One turn moves each row of this set onto another row. After a few examples, where does it send each row asked below?
vegin: [ -3   0   5   0  -8  -2   1  -3 -20  -2   0  -2 -14 -22  -4  18  -2 -12
 -12  -1  -7]
Sipu: [ -3   3 -13  24   5  10  -9  11   1  -7   5  19  10   2   3   8 -18 -18
 -17 -14   1]
vopon: [  3   5  -3  -4  -1  13 -15  -4  12  -6   9  15   7   1 -10  17 -16  -2
  20   1   0]
domi: [ -3   1  -6  11  -9  10 -26 -14  -7 -20   5  23  -3   1  -8 -17   7 -31
   3   1   5]
ripi: [ 25  12   2  11   6   5 -18   7 -12   4  -5   5 -10   0 -12  -5  -6 -17
 -28   7   3]
zugo: [  0   9 -13  11  10   2  -2  11  -4  -9  -1  17 -11   1  -3  -8 -21  11
  11  10   2]
kivu: [  5  18   6  21   5   3 -12  -8  -8 -10  -1  26 -18  -4  -1  -3 -15   1
  15   7  17]
denuv: [ -3   4  -3   9  -4  15 -15   7  -8  -5   9  15  -5 -16  -9  38  10 -13
  -9   9  10]
Noda: [ -4   8  -6   3 -18   8 -13  -9 -10 -13   9   9  -6  -4  -5 -28  -1 -29
  -3   8  -5]
Sesa: [  2  21  -7   7 -14  -1 -12  -8   5  -8   7   3 -25  10   2   6   5   6
 -12   9  -1]
Tutad: [  3   1 -18  27 -24   1 -17  -9 -16  -8  12  18  -4  -3  -8  10   8  -5
 -26   2  -6]
zoles: [  6  18  -7   9   5   8  -4  12  -4  -5   5  13 -17   1  -5  -9 -18  11
   3  20   9]
dadi: [  7  -2  -5   9  13   9 -15   9   0  -5   0   6  -1   5  -3   2 -21 -13
 -28 -10   3]
vap: [ 15  15   5   4  -8  -8 -19 -20  -5  -8  -5   5 -25   5  -5   3   6   1
  -1   6  -1]
nerev: [ 12 -11   1   1 -17  15 -18 -12 -10  -1  17   8   9 -11 -20  10 -21  -7
 -15  -1  -2]
Bug: [ -1  16  -6  19   2  -3   1   1 -10  -9  -1  19 -14  -5   2 -10 -21   5
  15   7   3]
zik: [  0   2 -17  23 -26  13 -15  -4  -6  -7  23  19   4  -5  -9  17  -1  -6
 -24   5  -1]
Fika: [  6   3   3  19   3   9  -8   0  -4  -1   2  17  13  -8  -1   4 -28 -26
  -5 -16   1]
sepav: [ 10 -10   2   4 -18   7 -19 -20 -14  -5  13   4  -5  -8 -14   7 -16  -5
 -26  -5  -3]
dek: [ -1   0 -10   1  -4  21 -30  -2   1 -18  12  17  -1   5 -13 -14   5 -26
  -6  11   9]
nebuk: [  2  -3  -1  -8  -3   8  -1  10 -15   2   5   0  -2 -22 -13  23  -6 -10
  -6   7  -7]
Kob: [  1  11   1  -5  -5  10 -18 -11  14 -10  12   3 -16  10  -2  13 -10   6
  -8   3   8]
dab: [ -7  13 -12   1  -9  14  -8   3  18  -8  17   9  -2   7  -1  16 -12   5
   2   6   1]
vib: [ -5  -2 -16  -5  -6  14 -15   4  -3 -14  11   9   4   1 -11 -24  -4 -23
  -3   9  -6]
bul: [ 20 -14  -3   2 -13   7 -19 -12 -18   1   7  12  11 -13 -25   7 -13  -8
  -7   1 -10]
sefub: [ 25  17  10  20  -4   5 -10  -1 -16   8  -3  16   3 -14 -10  -3 -12 -30
  -4   2   2]
mis: [ 12   9 -13  19   8   7 -17  16  -4  -3   0  10  -7   9  -5   1  -3 -13
 -35   4   3]
Nutir: [ -6  -1 -13   2 -10   7 -11  -5  -9 -15   6  11   3  -2  -7 -26  -3 -27
   4   2  -9]
lur: [ -3   3   6  -5  -9   8   1   2 -13   1   9  -4 -11 -23  -7  22  -8 -11
 -14   5  -1]
Levu: [  2   7  -4  18  13   2 -13  -1  -5 -14  -5  26 -12   1  -3  -1 -18   5
  17   3  12]
Fozut: [ -3  -5 -13   5  -2  14 -27  -5  -3 -21   6  22   4   3 -11 -13   4 -28
   4   3   4]
bezu: [ 13  20  -8  13 -13 -11  -9 -11 -10  -5  -7  13 -14   0  -5   1  12  -3
  13  10 -12]
penu: [  1  -6  -2  -3  -2  -2   0   4 -22  -1  -4   0  -6 -22 -11  20  -1 -11
  -4   1 -12]
difa: [ -2   0  -4  16  -2   0 -14  -1 -18  -9  -3  17 -10 -14  -6  32  17 -14
  -6   0   2]
paf: [ 16  10   0   5  -4  -4 -15 -13  -7  -3  -7  17  -2  -4 -12   7   0  -6
  27   4  -9]
Kevi: [ -2   6  -9  -4 -14  16 -15  -1  -3 -12  15   5  -5  -1 -10 -25  -3 -25
 -10  14  -1]
tuza: [ 10  20   3  14   6   9 -16   0  -3  -7   4  22 -20   0  -7  -2 -13   5
   6  18  21]
mufa: [ 10  16  -2  32  -6   7  -6   4  -9   2   2  25  12 -11  -2   4 -12 -30
   0  -4   1]
Tomup: [  5  12 -14   7  -9   4  -6   2   3  -3   4  20  10  -2  -9  12  -4  -4
  28   6 -12]
vuzum: [ 11  -2 -21  26 -21   2 -17  -3 -19  -5   8  23   7  -8 -16  10  10  -7
 -12   6 -12]
gapa: [  0   7  -3   8 -11  16 -28 -12  -3 -17  12  18  -7   2  -9 -16   8 -30
  -6  11  11]
Dipe: [ 18 -12   0   6 -15  -2 -21 -19 -23  -4   3   8  -2 -10 -19   3  -8  -7
 -17  -4 -10]
banar: [ -6   7   1  15  -7   7 -13  -2 -12  -8   6  14 -14 -15  -2  34  12 -14
 -13   3  10]
Dalod: [  5  24   0  17  -3   3   0   2  -9  -4   4  15 -20  -6  -1 -11 -18   5
   7  16   9]
nuki: [ 25  23  -2  26  -4   5 -13   8 -15   6  -3  16  -4  -5  -9  -3   4 -24
 -17  12   3]
retu: [  7  -1 -20  22 -22  14 -16   2 -10  -3  19  23  15  -9 -17  15   0  -6
 -11   8  -6]
lugi: [  7   9  -6  10  16   9 -17   6  -1 -11   0  22 -13   4  -8   0 -15  10
   9  13  17]
Mifu: [  0  -1  -8  10   1   7 -15   8 -13  -6   1  18  -1 -15 -12  36  14 -13
  -1   5   2]

Sipu -> dadi
Dalod -> kivu
denuv -> lur
Now find these:
Tutad -> Dipe
domi -> Nutir
Tomup -> vopon

One turn moves each row of this set onto another row. After a few examples, where does it send each row asked below?
fupiv: [ 16  -6   1  31  -1 -13   0  -6   5 -14  -3 -12   7 -20]
Sido: [ 11  16   4  31  -5 -31  21   1 -28   0 -17  11  10 -11]
bekin: [ 36  -4   5  41   4 -12  15  -9 -10   4 -15  -7  -4 -38]
zile: [ 25  19  -6  27  12 -21  16  -2 -37   0  -6  22  -5 -25]
bes: [ 19   5 -23  35   1 -16  23  -3  -2   6 -27  -4   7 -15]
Kaz: [ 22  11  -4  32   2 -23   9  -3 -51  -8 -12   5   0 -22]
Bege: [ 23  -2   4  16 -10 -28   1  -4 -11   2   7  -4   8 -28]
nelad: [ 25  22   3  23 -16 -27  20   5  -9  -8  -4  -1  -2 -26]
dok: [ 19  11 -12  24  15 -21  27   8 -34  12 -16   7   1 -21]
Minu: [  6  -2  -7  34   3 -28  13   4 -45  -7  -9  -9   1 -13]
nabed: [ 26   2 -20  19  -6 -18   9  -6 -17 -22  -7   6 -17 -32]
Bepe: [ 18   3 -24  33  -3  -9   9 -14  -6   7 -22  -8  -2 -35]
Rini: [ 18   9 -16  19  18  -7  26 -17 -13  -2 -15 -13  -3 -10]
Paba: [ 40  14 -11  31  17  -5  11  -4  -5   2  -1   1  -3 -31]
zeve: [ 17   8  -1  40  11 -23   9  -6 -38 -14   3  15 -11 -21]
rif: [ 30   4 -21  18  -5 -15  12  -6 -18 -18 -13   5 -16 -34]
fove: [ 22  -4   0  16  17 -23  14  11 -11 -10  -3 -18  -5 -16]
mopam: [  9   5 -13  15  14 -15  18 -16 -10  -9   2 -11  -3  -4]
bulin: [ 17  21   1  37 -19 -18  20  -4 -14 -15 -15  -8  -5 -26]
Mep: [ 31  -5  -6  35 -10 -20  13 -11 -43   0 -14  -7   5 -17]
tel: [ 26   1  -4  26  -4  -7   6  -4  -3  -4 -23 -16  15 -26]
Kazol: [ 21   8  10  38   9 -34  25   6 -19  -1  -7  15   2 -13]
Boza: [ 29  13 -14  26   0 -13  23 -12 -22  14  -8  22  -2 -22]
bet: [ 25  14  -3  43   5   2  12  -6 -34  -7   1  -1  -1  -7]
Luz: [ 30  13   8  39  -7 -23  23   3  -7 -14  -5  -5 -11 -29]
ripit: [ 34  14  -1  34  10  -4  14   1 -29  -2  10   4   0  -7]
remu: [  4  -3   8  22   5 -22   4  -1 -34  12 -17   4   2 -21]
Fogi: [ 24  -3  -9  17  17 -17  19 -11 -18  -9  -7 -23   0  -7]
ton: [  8   0 -18  31   0 -26  13  -2   6  -3  -1   3   4  -8]
tagir: [ -3  16 -12  10   4 -14  11  -1  -8  -8  -7  -6  -3 -13]
lor: [ 30 -15 -12  33   2 -23   3  -4  -9  -1  -7 -18  -2 -32]
mani: [ 30  13 -13  17  -6 -16  -2  -3 -25  -3  -3 -15  14 -23]
renev: [ 12   8  -9  31  15  -4  22  -2 -13  -8 -27 -16 -10 -22]
levus: [ 12  11 -12  44   0  -5  -2 -17 -14 -17   2  -9  -4 -22]
lebi: [  6   3 -23  24   2 -16  10  -5 -30  10  -9  11  17 -25]
Gopo: [ 18   8  -6  24   3  -5   9  -6  11  -1 -11   1   8 -25]
ruvo: [  4  12  -6  34 -14  -8   7 -22  -9   0 -12   2   0 -31]
rona: [ 25  20  -6  28   0  -2  10  -2 -35  -1   4   2   6  -5]
sokub: [  2   5  -8  40  18 -21  20   0 -23  -4   3  14 -13 -16]
bine: [ 19 -12 -12  32  19 -24  11   3 -20   4   9  12   6 -26]
pebu: [ 11   0 -20  21  -5 -23  -1  -9   1   2   5  -1  -1 -28]
Vun: [ 11 -13 -15  49  11 -12  12  -8 -33  -3 -13  -1   6 -27]
Lurob: [ 11  -3  10  26  17 -19  10   0 -24  15 -13  12  -5 -24]
fidud: [ -1  -6  10  36  11 -17   6  -7 -27   5 -14   7  -8 -21]
davoz: [ 11   7   8  50   2 -27  23  -3 -27  -9 -18   7   1 -12]
teb: [ 31  -1 -19  19  -6 -19   9  -5 -21 -22 -11   1 -15 -33]
Bupo: [ 17  -6  -3  41  -1 -22  10 -15 -21  -8  14  13 -10 -13]
zoza: [ 25 -13 -12  37   1 -29  14   3  -8  -6 -13 -17   7 -10]

lor -> Bepe
mopam -> Fogi
Now find these:
lebi -> bine
Sido -> Kazol
Kaz -> zile
rona -> ripit
fove -> renev
bulin -> nelad
sokub -> Minu
Boza -> Bupo
mani -> Paba
ton -> zoza
fupiv -> tel
fidud -> remu
rif -> nabed
bekin -> ruvo

